M =
130,114,132,123,150,121,136,133,155,109,117,140,128
132,119,129,119,150,116,138,133,145,106,115,142,129
132,118,128,119,149,116,139,133,147,106,116,141,129
128,120,128,123,144,115,136,133,146,111,117,140,130
132,122,129,121,148,122,139,134,150,106,115,144,130
138,117,131,117,148,115,135,135,150,104,122,144,126
125,116,129,122,144,115,130,131,144,106,117,139,135
131,118,130,120,149,115,138,132,147,107,116,141,129
131,122,131,118,149,120,133,131,147,108,113,140,127
131,116,131,122,149,109,138,135,152,114,112,140,134
130,115,128,115,154,116,134,135,154,112,118,144,131
133,118,130,118,150,116,138,133,146,106,116,142,129
131,118,128,119,150,115,138,133,147,107,116,142,128
Rows and columns are numbered from 1.
The bottom entry of the column that holds the largest entry: 147
The entry in row 3 and column 2 -> 118
The entry in the top-right corner -> 128
The entry at row 3, column 3 is 128
The entry in row 3 and column 1 is 132
The entry at row 2, column 2 is 119
The entry just left of the smallest entry? 150
The entry directly above 125? 138
The bottom-left entry? 131
The entry at row 2, column 3: 129
The bottom-right entry? 128
The minimum -> 104
The entry just left of the largest entry -> 133
The entry directly below the largest entry? 145
The entry in row 1 and column 1? 130
The entry in row 1 and column 2? 114
The entry directly below the smallest entry: 106
The bottom entry of the column that holds the smallest entry -> 107
The top entry of the column that holds the smallest entry -> 109
The entry at the centre? 130
The entry in row 2 and column 1 is 132
The entry directly above the centre entry? 135
The entry directly below the centre entry is 138

Read these off the table that follows. Counting starts at 1.
1) What is the entry in row 1 and column 1?
2) What is the entry in row 1 and column 3?
3) What is the top entry of the column that holds the largest entry?
4) What is the bottom entry of the column that holds the smallest entry?
5) What is the entry at row 2, column 3?
6) What is the entry just left of 117?
7) What is the entry just left of the centre entry?
8) What is the entry in row 1 and column 2?
[[140 116 150 151 119 126 113]
 [120 100 134 143 114 116 110]
 [118 141 136 112 130 135 144]
 [135 126 123 124 131 143 130]
 [121 123 117 107 126 125 133]
 [115 125 120 124 132 140 139]
 [150 131 120 134 137 120 129]
 [126 122 134 133 127 110 120]
 [136 132 132 134 143 139 136]]
1) 140
2) 150
3) 151
4) 132
5) 134
6) 123
7) 117
8) 116

123,145,117,119,112,130,126,133,127,149,121,134
126,138,139,128,142,122,128,134,131,122,127,126
140,135,128,133,126,128,132,130,129,139,121,136
130,113,118,127,140,128,130,124,131,138,128,138
125,139,127,125,156,128,124,122,117,129,125,132
140,139,126,124,147,140,119,119,125,118,122,128
128,142,111,128,101,124,125,118,131,129,124,131
135,111,121,128,148,128,134,131,130,134,125,136
136,127,114,131,142,130,142,135,124,111,125,127
130,128,119,125,120,129,123,130,128,109,132,114
137,148,151,120,147,136,112,122,119,134,126,133
Rows and columns are numbered from 1.
Find the entry in row 2 and column 1.
126
Find the entry just right of the largest entry.
128
Find the bottom-right entry.
133
Find the top-right entry.
134
Find the minimum.
101
Find the top-left entry.
123
Find the bottom entry of the column that holds the largest entry.
147
The entry in the bottom-left corner -> 137
The entry directly below the smallest entry is 148
Find the entry in row 1 and column 3.
117
Find the entry at row 1, column 2.
145
Find the entry at row 2, column 3.
139
The entry in row 3 and column 1: 140
Find the entry directly below the largest entry.
147
The largest entry: 156
Find the entry in row 3 and column 2.
135
The entry directly above the largest entry: 140

array([[124, 117, 132, 131, 144, 116, 140],
       [131, 120, 132, 130, 121, 123, 124],
       [139, 134, 123, 132, 135, 123, 110],
       [117, 114, 131, 136, 130, 103, 119],
       [133, 126, 130, 125, 139, 123, 136],
       [104, 126, 135, 127, 146, 123, 134]])
Rows and columns are numbered from 1.
The entry just left of the smallest entry -> 130
The entry just left of the largest entry? 127
The entry in row 2 and column 3? 132
The entry in row 1 and column 2: 117
The bottom-left entry? 104
The entry in row 1 and column 3 is 132
The largest entry: 146
The entry at row 3, column 1 -> 139
The entry in row 1 and column 1? 124
The top entry of the column that holds the smallest entry is 116
The entry in the top-right corner is 140
The entry just right of 114 -> 131
The entry just right of 133? 126
The entry directly below the smallest entry: 123
The bottom-right entry? 134
The entry directly above 110? 124
The entry directly above the largest entry: 139
The entry in row 2 and column 2? 120
The entry just right of the largest entry is 123

Read these off the table that follows. Indices start at 1.
1) Read off the entry in row 1 and column 3.
2) Read off the bottom-right entry.
3) Read off the entry just left of the smallest entry.
4) Read off the entry at row 3, column 1.
5) Read off the entry in the top-left corner.
6) Read off the top entry of the column that holds the largest entry.
7) Read off the smallest entry.
8) Read off the entry in row 3 and column 3.
[[134 130 130 127 119 125 129 142 137 130 126 135]
 [124 128 119 137 130 125 133 118 131 132 117 127]
 [121 118 125 141 143 122 125 130 132 115 138 135]
 [126 124 118 111 125 127 122 133 125 133 116 119]
 [138 135 128 101 111 130 125 130 130 124 138 128]
 [127 128 127 132 122 129 134 126 124 131 124 115]]
1) 130
2) 115
3) 128
4) 121
5) 134
6) 119
7) 101
8) 125

Questions about the grid below.
1) The entry just right of 156?
2) The last entry, reading row by row?
3) The smallest entry?
4) The first entry of the smallest entry's row?
5) The entry just left of the largest entry?
6) The top-left entry?
7) The entry just left of the smallest entry?
8) The 2nd entry on the main diagonal?
[[121 139 113 131 130 137 132 116 137 134 137 118 116 122 116 131]
 [137 117 131 117 111 121 132 144 124 119 124 131 135 130 156 133]
 [122 130 111 122 120 130 121 117 127 130 128 119 128 134 109 122]
 [123 113 147 118 138 111 112 135 111 113 112 138 113 119 117 114]
 [130 135 141 140 158 129 123 122 126 130 126 143 133 139 115 122]
 [135 118 143 119 119 117 128 145 119 117 118 137 131 128 149 127]
 [121 119 145 123 144 114 112 128 113 116 114 139 120 128 113 113]
 [126 142 106 135 121 142 132 109 142 139 141 115 135 134 118 139]
 [135 119 142 126 127 118 122 139 119 121 121 139 136 136 139 121]
 [128 116 151 118 122 113 119 142 113 116 114 139 129 130 134 121]
 [132 134 129 139 136 132 126 121 130 131 131 132 142 143 128 129]
 [120 131 122 129 134 123 112 116 123 125 122 124 115 119  98 112]]
1) 133
2) 112
3) 98
4) 120
5) 140
6) 121
7) 119
8) 117

139	111	142	125	109	103	119	131	112	119	121	138	116	125	113	120
116	137	117	134	130	142	119	122	136	129	136	120	134	137	135	135
130	119	138	126	130	114	135	134	119	120	124	130	123	128	132	122
131	119	143	123	117	113	124	128	119	119	123	131	125	124	119	119
127	123	134	132	133	121	133	133	124	126	131	131	124	139	142	127
Which number is the entry in the bottom-right corner? 127
Which number is the fifth entry from the end, reading row by row? 131
The top-right entry: 120
The first entry, reading row by row is 139
The top entry of the column that holds the smallest entry: 103
Which number is the first entry of the largest entry's row? 131
The entry just right of the smallest entry -> 119
Which number is the 4th entry from the end, reading row by row? 124
Which number is the maximum? 143
The bottom-left entry is 127
The entry directly below 143: 134
Which number is the bottom entry of the column that holds the smallest entry? 121
The largest entry in the last row: 142
Which number is the smallest entry in the first column? 116
Which number is the top entry of the column that holds the largest entry? 142
Which number is the largest entry in the last column? 135
Which number is the entry directly above 114? 142
The third smallest entry: 111

Read these off the row that follows.
1) The entry just right of 123?
2) The entry just left of 121?
129,139,137,104,121,131,150,131,123,137,132,133,99,135
1) 137
2) 104

Read these off the row that follows.
1) Report the median of all entries.
2) Report the entry just left of 131.
[146, 154, 108, 131, 146, 113, 126]
1) 131
2) 108

data =
[[143 118 137 124 126 140 127 119]
 [139 135 122 112 112 112 123 133]
 [136 112 122 132 133 126 138 133]
 [138 117 127 120 114 129 127 126]
 [121 143 138 126 131 106 132 114]
 [138 130 118 125 122 102 157 123]
 [121 135 115 127 117 125 111 128]
 [119 142 143 130 134 109 128 128]
 [120 151 145 122 144 107 124 113]
 [132 129 119 125 125 113 150 124]
 [107 138 126 142 139 122 127 150]
 [137 126 121 123 130 118 154 115]
 [128 136 115 121 124 126 113 130]
 [137 126 119 124 129 116 151 117]
 [123 122 128 134 135 138 129 143]]
The 3rd entry from the end, reading row by row?
A: 138
The second entry on the main diagonal: 135
The 1st entry on the main diagonal?
A: 143
The fourth entry from the end, reading row by row: 135
The entry directly above the largest entry?
A: 132
The smallest entry in the last column?
A: 113
The top-right entry: 119
The minimum: 102
The largest entry in the last row?
A: 143
The smallest entry in the last row -> 122
The last entry of the smallest entry's row -> 123
The fifth-last entry, reading row by row is 134
The 2nd largest entry is 154
The fourth entry in reading order?
A: 124
The smallest entry in the first column is 107
The bottom entry of the column that holds the largest entry?
A: 129
The 2nd entry on the diagonal from the top-right corner?
A: 123
The entry directly above the smallest entry?
A: 106
The entry just right of the smallest entry: 157
The 2nd entry, reading row by row?
A: 118
The bottom-left entry: 123
The largest entry in the last column?
A: 150
The top entry of the column that holds the smallest entry: 140
The entry directly above 144?
A: 134
The 5th entry, reading row by row is 126
